134 -287 126 -325 -362 -107 179 143 -139
-202 227 335 51 -163 -222 -248 -237 160
-56 -193 -139 -153 -131 -72 -27 -38 -140
-398 -354 261 408 65 360 243 230 497
-239 -264 -190 -187 -259 -156 -157 -200 -144
:
-239 -264 -190 -187 -259 -156 -157 -200 -144
-398 -354 261 408 65 360 243 230 497
-56 -193 -139 -153 -131 -72 -27 -38 -140
-202 227 335 51 -163 -222 -248 -237 160
134 -287 126 -325 -362 -107 179 143 -139

28 82 -79 -127 -75 183 -24 15 113 -1
100 -79 -89 -246 -296 -542 -48 -50 91 40
-76 69 127 -24 -18 227 157 314 -205 -168
-245 33 19 -115 106 115 1 -495 161 199
-67 105 297 -175 241 -231 266 42 0 -25
-115 78 280 93 -216 -289 15 20 15 -164
-1 75 -61 42 -45 210 8 -153 -93 -11
-128 -90 168 84 -99 10 94 63 122 -300
:
-128 -90 168 84 -99 10 94 63 122 -300
-1 75 -61 42 -45 210 8 -153 -93 -11
-115 78 280 93 -216 -289 15 20 15 -164
-67 105 297 -175 241 -231 266 42 0 -25
-245 33 19 -115 106 115 1 -495 161 199
-76 69 127 -24 -18 227 157 314 -205 -168
100 -79 -89 -246 -296 -542 -48 -50 91 40
28 82 -79 -127 -75 183 -24 15 113 -1

53 187 401 -18 153
167 269 577 -22 162
-68 181 358 -23 148
497 -97 -31 262 -260
-521 -11 -80 -247 310
-281 -48 71 -673 29
-495 62 41 -281 264
-64 94 158 -430 171
-211 -94 -290 441 -127
-255 111 49 -468 162
100 -82 -140 438 -167
:
100 -82 -140 438 -167
-255 111 49 -468 162
-211 -94 -290 441 -127
-64 94 158 -430 171
-495 62 41 -281 264
-281 -48 71 -673 29
-521 -11 -80 -247 310
497 -97 -31 262 -260
-68 181 358 -23 148
167 269 577 -22 162
53 187 401 -18 153

-215 263 -289 95 -182 30 -15 205 210 11 201 -393 8 -152
-72 122 -353 116 23 -101 193 241 24 -139 100 -354 -65 -278
-14 56 -254 -109 390 187 -114 55 10 103 -23 -303 71 90
47 183 -351 81 88 -96 4 5 -7 -34 158 -258 -136 -76
50 -12 -325 97 56 120 142 537 108 -105 -100 -150 120 -188
-77 375 -330 9 -220 -53 -110 108 142 47 135 -318 -70 -97
:
-77 375 -330 9 -220 -53 -110 108 142 47 135 -318 -70 -97
50 -12 -325 97 56 120 142 537 108 -105 -100 -150 120 -188
47 183 -351 81 88 -96 4 5 -7 -34 158 -258 -136 -76
-14 56 -254 -109 390 187 -114 55 10 103 -23 -303 71 90
-72 122 -353 116 23 -101 193 241 24 -139 100 -354 -65 -278
-215 263 -289 95 -182 30 -15 205 210 11 201 -393 8 -152

108 43 -176 -3 -216 229 -63 37 122
444 -16 -125 -2 -24 327 -447 -76 248
-483 365 177 1 -412 307 241 298 128
22 -51 -107 14 609 -192 -106 3 186
-141 170 -139 5 -152 65 38 242 114
-100 -21 14 -2 -51 2 205 -68 -44
-283 156 14 7 -70 -36 237 160 41
:
-283 156 14 7 -70 -36 237 160 41
-100 -21 14 -2 -51 2 205 -68 -44
-141 170 -139 5 -152 65 38 242 114
22 -51 -107 14 609 -192 -106 3 186
-483 365 177 1 -412 307 241 298 128
444 -16 -125 -2 -24 327 -447 -76 248
108 43 -176 -3 -216 229 -63 37 122

260 -480
295 107
-16 -227
-154 -142
-48 -83
319 -50
531 -12
60 49
-193 -1
-74 -24
-474 152
240 187
:
240 187
-474 152
-74 -24
-193 -1
60 49
531 -12
319 -50
-48 -83
-154 -142
-16 -227
295 107
260 -480

-176 114 -318
-608 242 -390
-656 215 -314
322 -119 -486
-555 240 -329
193 -424 240
-548 230 -298
361 -465 208
:
361 -465 208
-548 230 -298
193 -424 240
-555 240 -329
322 -119 -486
-656 215 -314
-608 242 -390
-176 114 -318

82 57 129 -111 -43 33 133 -299 -500 -451 -34 76 66
-97 -101 -10 113 19 -50 -92 -77 -68 -7 -23 -5 -22
:
-97 -101 -10 113 19 -50 -92 -77 -68 -7 -23 -5 -22
82 57 129 -111 -43 33 133 -299 -500 -451 -34 76 66
---
499 -387 197
433 140 -469
640 47 -101
:
499 140 -101

-268 -323 593 -3
-437 66 455 -77
-310 627 -5 -268
-268 -366 593 -3
535 -64 -372 -98
:
-268 66 -5 -3

316 -695 -288
198 -551 268
:
316 -551

-281 -238 133
-168 -548 100
25 37 -201
-430 199 -675
-129 309 444
:
-281 -548 -201

18 160 -130 -286 -514
227 -83 -230 -158 -503
311 -193 -254 -71 -432
367 -290 -257 26 -323
:
18 -83 -254 26

-97 540
-537 -94
:
-97 -94
